Rotation paths and how fast each direction turns (degrees each step):
Each turn is a multiple of 5 degrees from 10 to 175, or 0.
Each row of a path follows its step; steps can be skipped.
Rotation 1:
step 0: [ 18  -6  28 -13 -35  -6  39  29  -1 -30   6  23 -53 -48  -9 -35  -9  13
   2 -10   9  41   6  10 -13  -8   8 -22   4  -3  11  19   4  -9   5  23
 -44  -5 -12  11  -6  11  -8 -14  18 -14 -17  14  -7  45  20 -46   1  13
   4 -21  -5  29  16 -22  -3  -8 -16 -11 -17]
step 3: [ 30  25  15  30  14 -24  -9  14  48  44   1 -31   3  -3   6 -21  16  19
  12  -8  10  38  34  30 -10 -13  -7  -4  15 -11  -1 -22  -4  27 -19  43
  34 -20  21 -19  -1   6 -34  11  -3 -19 -19  10   0  16   9  12  16   1
   0 -12  26  11  -3 -18  -4  36  21  21 -21]
step 4: [ 24 -31   2 -20   5  15  25  -3  15   0 -27  -1  -4  -3  -8  20  -1  24
  10   0   4  14  18   1  -7 -16 -15 -26   7 -10 -13 -37   3 -44  31  21
  -4   1  36   4  12 -52 -13  28  14 -56  25 -12  16 -24   7 -24   3   6
   0  21 -22  15   9 -28 -10   1 -52 -17  24]
step 5: [  5  -5   4  12  -1  -4   1  14  25 -14  12  -7  -1 -27  -9   5  21  16
 -14 -14 -38  30  -7   6   3   6 -35  18  19   1  27 -40  12  10  -9   0
 -54  32 -28   0   3 -50 -23 -30 -22   4 -50  17 -27  18  28 -21  27  -4
 -18 -20 -11  27  -2  16  16 -17  -4 -12 -13]
step 7: [ -1 -20 -17  31  -3  20  22  47  22  -5 -24 -23  -7 -21 -10  12 -12  33
 -13   5 -25   9  -9 -19 -14  25   4 -19  -4  21 -10  36  10  18  19   6
  21  -6  10   6 -20 -38 -16 -20  -6  -8  22 -20  -5  10   8  27   2  -6
 -45 -25  16 -33   7 -17  10  47  -3 -23 -47]
step 8: [ 15  29  -1 -35  28 -13  65 -25   9 -15  10 -35   1 -26  12  -1 -17 -21
   6 -41  11  17  21   8  21  -6 -50 -16   3  -5 -27   4 -14  15  22  25
   9   3  13 -11  -4   2  10   2  23 -25 -20  22  -6  15   4  12  19   3
   1  -1  24  40  37  -7 -13  35   6  -1 -19]
step 13: [-37 -30  -1 -12  26   1   5  -9 -18 -15  -7 -14   8 -13  -1  23  13  17
   5  -9  13  11  40 -23  19   6 -16  19  12  14  -5 -28  -5 -23  40  29
 -25  12  -4  -1   5 -34 -20   3   2 -41 -36  37  -9   2 -19  40  20   2
  13  15  -7  21  -7 -24   5  52 -29 -16  10]
step 14: [ 15  -4  10 -14 -34  15 -17  19  10 -16  16  11  34 -27   5  -2 -13   4
  35  -9 -33  25 -36 -31 -15  15   2  -3  10 -53  21 -16 -29  34 -24   4
 -25  19  19   2  13   0  -7  -5  -3 -18 -25   6 -30 -17  18  -3  26  11
  -2   9   0  25  28   0  25  -5 -24 -33 -39]
[  1   3   1   3   0  -4   3  -6   1  -5   3   0  16  -1  -8 -10   0   2
   7   7  -2   2   0  -4   0  -9   2   2   9   0   2   7  11  -7   1  -1
   5   4   4   0  11  -4   5   0   3   1   5  -6  -3   3  -1   6  -2   4
  -6  -8   2   1  -6 -11  -2  -5   1  -4   4]	130
[ -2   1   1   1  12   6   6   1  -2  -5   5  -5   6   2   6   5  -1  -2
  -5  -4  -1   4   3   1   4   1  -4   6  -3  -5  11   1  -1   9  -4  -1
  -6  -4  -2   5   3  -8  12   1   8   4  -3   6  -1  -4   3  -4   4  12
  -8   0   3 -10  -1  -4   0   1  -8   5   2]	125
[ 12  -6  -4   3  -7   5   3   3 -17   7   1  -2   5   0   3  -5   3 -10
  -3   3  -5  -3  -6   2  -6  -2  -3   1  -2   1   2   4  -1  -1  -4  -1
  -3   8  -4  -1   5   0  -1   1  -7   8  -6   3  -5   0   5   0   4  -3
   9  -1 -10  -1  -5  -5  -3  -4  -8  -4  -5]	80
[  2   0  -1  -2  -1   0   6   5  -3   2   7  -6  -2  -2   7   1   1  -5
  -2   5 -12  -4  -5  -1   2  -2   2   4   3  10 -11  -1   2  -6  -5  -3
  -1  -1  12   3  -2  -7   2  -7  -3  -8   2   5   5   1   4  -6  -6   8
   4   2   9   4   8  -1   6  -5   3   8   3]	100
[ -7   9   3   0  -5 -14   2   6   3  -5   7   3   3  -4   3   0   1  -4
  -8  -9   4   3 -10   7  -1  -8  -2  -1   6  -3   2   1 -10  10  -7   0
  -1   2   2  -2   4   7   0   0  -2  -2  -8  -8  -3   6   5   2  -3   3
   3   6   4   7  -1  -1  -4  -6  -1  -2   0]	125
Rotation 2:
step 0: [ -8  24 -28  45  29  -1   3 -12  15  49  24  11   1  -9   8  24 -19 -12
 -32  12  40  -9  28  -1  17  17   2  -3   3  -7  21  15  11  23  14  11
  27 -19   6  -5 -13 -10  -8 -17  -3  28  18 -22   4 -63 -22   9  40  -1
  -1  10   4  -7   2   7  20   5   5   4 -19]
step 1: [  5 -33  12  24   7 -12 -37   6   4   5  32  27  35  -6  39  31  -4  23
 -18  11  39 -17  21  -2   5   7  21   0   9  16  16   6 -26  -3 -19  38
  -7 -31  26 -25  10 -39  -8 -21  -7  29 -10  -4   8 -36  18  21  -1 -13
  15 -17  12   5  -1 -10  16  19 -26   2  13]
step 2: [-22 -14 -21  31  -4 -24  -9  -7  17   0  13  29  27   7   3  -8 -35  11
   8 -10 -11  -6  28  -2   9  -1  21   9   7  -8  -9   3 -14  11   6  42
  12   2  16 -20  41 -20  11   0  21   2  26 -30 -48 -55   3   7   5 -39
  -5  12   4  -9  22   1 -34  30   1  -4  24]
step 3: [-28 -11  -7  31 -24 -14 -14 -17   2 -21   3  -3  22   8  -3  18 -15  12
  11   4 -11  28  -8  34  26  28   2   5  54  29   6   4  10   2  -9  -8
 -12 -16   3 -11  22 -38  -2  -9 -14  42 -10 -25 -11 -25 -26 -11 -27  -4
  -6 -15  26 -18  15 -29 -43  28  -8  11   5]
step 5: [  6 -17 -24   1  17  13  18  -1   4 -13  23 -39  29  21   9  33   2  -9
   4  31  -7  38   0  19  -7  30   5 -22  10 -35  12 -14  27 -21  21  -1
  -4  10  -8 -39 -11 -37 -10  16  -2  54 -15 -21  12 -27  -6  -4  28  -9
  15  17   1  -7  31  15  -3   6  12  23 -19]
step 6: [ -1   0 -18   1   9 -13  18  16  19 -21  38   1  -5  30  26   2 -19  19
 -24  13   4   2  26  -2 -37 -38  -3 -12  17  -1  33  -5  -6   1  -5 -11
 -32  15  -3  -7 -16 -16 -42  -2  15  39 -18   9  41 -51  10  22  32  -1
   3  12 -21   2  15   0 -20  19  -1  15  21]
step 11: [-36  10 -25  12  -4 -12  24 -12 -23   2  54  24  29   8  12  17  -1 -16
 -13 -11  18 -22  11  17  -2  37  29 -21  40  19   6   0   4   4 -12 -40
  10 -41  -2   1  12 -20 -29 -17 -14  18  23  -4  -2 -40   4  -9  35  -8
   7  24  -4  -4 -11   5  -6  23 -13   4   5]
step 15: [-21  -4 -24 -26 -20 -10 -10  25  13 -15  24 -24   5  -7   8  13 -23  15
  -2  34   3  47  19  14   2   1 -22 -28  10  -3 -12  -3  24   5 -35  19
  17  13  31 -12  14  -7  17   3  11  22  11 -28 -16 -56  35  20   4  -3
 -31   9  10   1   7  17 -40  -1 -12  10  -1]
[ -1  -2   0   2  -3   4  -2   4  -1   1  -7  -1   3   0  -7   7   2  -3
  -5   0  -7  -3  -6   6  -1   0   8  -3  -4 -11   5 -11   0   5   8   4
   4  -5   6  -1  -1  -4  -7   4  -6   3   1  -8   5   2  -5  -5 -11   2
   5 -15   4   0  -2   0   3  -1   0   9   2]	160
[  2  10   2  -6   6   5  -8   6   0 -10  -3  -8   3   7   1  -2  -1  -8
   7  -5   1  -4   3   4   2  -6  -5   5   0  -4   2   7   5  -3  -1   4
  -1   7   2   2  10  -1   2   8  -4   9   0   0   8  -1   4  -3   4   0
   5  -3  -2  -9  -9   3 -11   3  -1   2  -4]	35
[ -1   0   2 -10   5  -2  -6   0   0   8 -11   2  -5   6   0   0  -8   5
  -6   0   2   3   4  -4   6  -7   6  -4   4   0   7   5  -7  -8  -2  10
   4  -2  -3   0  -7   6 -11   2  -4   2   0   0  -1  -5  -1   2  -1  -3
   3   1  -6   0   7   3   2  -1  -8  -3 -14]	55
[  9  -7   5  -3   0  -7  -2   6   1   1   3   2  -4   7  -4   0   0   4
   2 -13  -3  -5  -6  -6  -7  -3   8   1   2   7  -7  -2   1   8   3   1
  10  -5  -3   7   6  -5  -7   7   6  -2   0   7   1   0   3   4   5   0
   9   7   8  -3   0   4   2   0  -4   4   4]	145
[ -6 -16  -5   0   4   0  -3   0  -4  -2   4  -2  -1   2  -1   4   3  -7
   4   2   4   2   4 -12 -12   6   2   6  -9  -3   1  -3   5 -13  -4  11
  -5  -1  -2  -1   4   2   3   1   5  -2   4   3   1   4   6  -4   0  -6
   2  -4   1   7   3   5   3   5  -2   8  -4]	100
[-7  4 -1 -9  5 10  3 -1  4  4  8  4 -6 11  6  5  9 -9 -5  5 -4  6 -3  4
  3  9  1 -3  1 -3 -7  4  7  3 -4 -4 -3  0 -5  5 -6 -4 -6  8  6 -4  2 -3
  0  3 -2 -8  1  4  9  3 -2  0  1 -3  1  1 -6 -5  2]	60
[  3  -6   4   2  -2  -1  -3  -5  -1  -5  -1 -19   4  -5   7   3 -10   2
  -5  -1   4   0  -4   3   6   5   7  -2   8  -6   0   4   6   3  -4  -1
   0  -1  -1  -2   1  -5  -5   3  -3  -2   3  11   1  10   0  -4   3  -2
  -1  -5   2   8   3   3   3   7   0 -13   3]	170
[ -6   4   6   1   2  -2   5   2   6   9   5  -3   7   0  -1  -2  -2  -6
  -3   1   2   7  -2   1 -10   0   4  15  -5  -1   6   1 -11   5  -7   1
   4   3  -2  -1   5   1  -3   1  -1  -5 -12   4   5   0   2   2  -8   8
   2  -2   2  -4   9   3  -5   2   7  -7  -1]	170
